In the rows, 128 means zero.
One turn or mirror swaps these rows in pairs. Which row does each one swap with?
The rows were stretched afterwards, more along some directions than others.
Z_711: [122,128,114,144,137,140,133,106,146,134,112,136,145,167,111,123,136,108,126,152]
Z_520: [124,108,128,168,139,140,124,116,104,139,121,134,143,142,119,130,127,118,129,142]
Z_21: [100,117,117,149,136,146,114,121,114,134,128,129,137,124,150,127,113,131,145,131]
Z_782: [99,115,125,148,131,142,132,130,102,137,136,139,127,129,156,97,118,128,134,126]
Z_198: [113,139,123,136,139,138,114,109,147,126,115,151,158,136,130,113,111,121,126,157]
Z_994: [111,131,130,134,127,131,108,121,108,127,110,142,158,131,134,115,138,133,120,123]
Z_354: [133,122,149,122,122,128,133,151,111,108,134,115,115,123,98,127,138,142,116,120]
Z_493: [111,118,138,135,130,129,126,132,93,134,152,109,114,143,127,134,156,133,133,99]
Z_270: [100,102,140,161,126,141,123,109,86,137,131,134,141,128,121,87,118,141,114,138]
Z_721: [113,126,119,116,135,125,118,111,144,95,123,143,109,164,92,112,129,112,124,146]
Z_463: [116,127,121,114,135,122,118,109,145,101,127,140,111,167,87,121,131,113,125,145]
Z_626: [116,123,119,115,133,123,119,112,143,99,127,145,110,159,95,118,128,115,124,148]
Z_263: [134,155,148,110,150,140,126,137,134,115,132,129,124,154,102,137,141,128,138,127]
Z_87: [112,130,153,136,138,142,140,127,120,115,142,138,129,82,135,131,124,147,153,132]
Z_956: [130,126,162,129,140,133,139,128,130,134,146,125,132,134,112,150,125,141,161,151]
Z_729: [110,108,144,154,138,134,140,124,99,131,148,106,129,162,97,138,135,141,128,129]
Z_134: [110,132,129,133,132,134,105,119,109,123,111,140,153,138,129,114,138,128,122,122]
Z_896: [121,115,118,167,126,148,118,102,102,140,132,132,141,117,139,121,117,123,129,126]
Z_199: [99,114,117,149,129,149,133,128,107,131,138,144,122,131,160,91,121,125,129,131]
Z_442: [132,125,138,102,133,121,117,138,114,114,136,113,119,155,101,126,128,124,119,115]
Z_368: [114,125,122,113,137,122,119,113,145,106,127,144,114,168,95,122,131,114,124,145]
Z_934: [107,114,148,109,137,123,119,116,119,102,133,146,134,124,99,121,108,153,135,152]
Z_142: [103,119,135,135,134,132,126,128,95,127,152,106,112,150,128,130,157,129,136,105]
Z_380: [105,99,133,143,122,144,124,123,90,131,141,135,131,85,165,118,131,139,141,123]
Z_296: [109,116,136,139,131,132,128,129,92,128,155,102,109,148,123,133,156,130,133,103]
Z_341: [113,127,115,119,135,123,119,110,147,99,124,141,114,169,92,117,132,111,122,151]
Z_938: [111,149,143,113,145,125,124,134,131,96,113,126,122,147,112,126,142,127,132,128]
Z_722: [119,141,135,135,129,145,112,121,129,121,128,120,126,150,122,134,130,127,138,111]
Z_747: [122,135,132,139,141,141,133,135,117,96,120,104,107,142,102,125,143,132,145,138]
Z_138: [139,149,129,112,114,122,135,141,141,128,125,132,128,141,117,144,140,139,114,140]
Z_448: [118,119,136,151,146,147,127,106,121,131,123,148,149,132,128,109,126,123,148,144]
Z_514: [131,114,161,122,144,127,121,124,101,125,126,129,128,121,97,128,121,148,150,134]
Z_762: [133,133,150,144,138,134,127,135,115,166,140,123,154,142,129,149,134,133,125,110]
Z_678: [123,118,144,123,151,126,117,124,119,139,140,109,137,157,97,157,113,128,143,141]
Z_897: [125,131,144,150,146,136,128,104,132,132,131,124,133,162,82,140,122,114,121,123]
Z_120: [114,123,160,124,137,130,117,133,112,149,127,139,164,96,152,131,116,153,152,129]
Z_159: [110,121,135,136,131,132,130,133,98,126,152,105,107,144,124,134,158,130,138,102]
Z_441: [121,121,124,134,136,135,122,112,129,123,130,125,121,174,95,132,128,107,111,145]
Z_477: [117,125,146,135,144,126,131,121,116,137,125,139,155,148,112,128,136,132,134,161]
Z_343: [126,120,143,106,137,128,117,134,110,118,143,118,119,149,110,122,124,121,125,112]
Z_415: [126,113,132,140,115,124,121,109,109,141,123,123,155,123,130,126,132,134,125,134]
Z_98: [97,114,128,145,131,150,134,130,105,130,141,144,124,122,160,93,116,133,138,129]
Z_628: [118,127,146,132,141,122,129,121,116,138,122,137,159,150,109,129,136,134,128,160]
Z_764: [103,112,118,147,124,142,133,130,102,134,135,142,127,125,158,93,122,133,128,133]
Z_677: [103,116,163,138,147,126,127,119,94,142,127,139,146,124,134,118,131,142,143,126]
Z_364: [125,123,148,109,139,131,121,135,113,118,144,115,118,155,105,125,122,123,128,111]
Z_779: [108,117,144,135,133,132,131,136,88,129,155,103,108,142,126,131,158,135,139,100]
Z_116: [111,119,140,131,142,135,106,116,98,109,123,132,144,107,127,121,121,134,144,148]
Z_495: [123,146,151,95,137,131,124,139,118,133,135,130,137,120,130,140,142,147,140,122]
Z_322: [107,119,136,133,133,129,129,132,95,131,151,106,111,151,127,130,157,132,134,103]
Z_646: [97,112,125,145,128,147,133,131,99,127,138,141,120,126,153,89,119,132,130,128]
Z_216: [122,116,146,111,136,128,121,136,104,113,141,114,117,146,105,118,124,125,126,113]
Z_51: [114,151,134,142,144,137,119,127,137,146,118,115,147,186,110,136,129,120,117,132]
Z_571: [121,128,143,105,136,125,116,139,111,113,136,114,119,143,114,123,124,124,129,109]
Z_932: [116,126,117,115,134,121,119,110,146,99,124,144,112,164,93,117,128,114,122,149]
Z_471: [115,128,120,108,136,120,119,116,145,100,125,142,111,167,96,118,132,116,124,145]
Z_561: [150,126,133,127,133,129,135,126,137,112,135,130,126,116,102,152,120,124,140,154]
Z_92: [112,118,137,136,131,129,130,133,93,131,153,105,111,143,128,133,156,133,134,101]

Swapped with Z_762: Z_198
Swapped with Z_782: Z_571
Swapped with Z_493: Z_341
Swapped with Z_87: Z_897
Swapped with Z_514: Z_747
Swapped with Z_646: Z_216

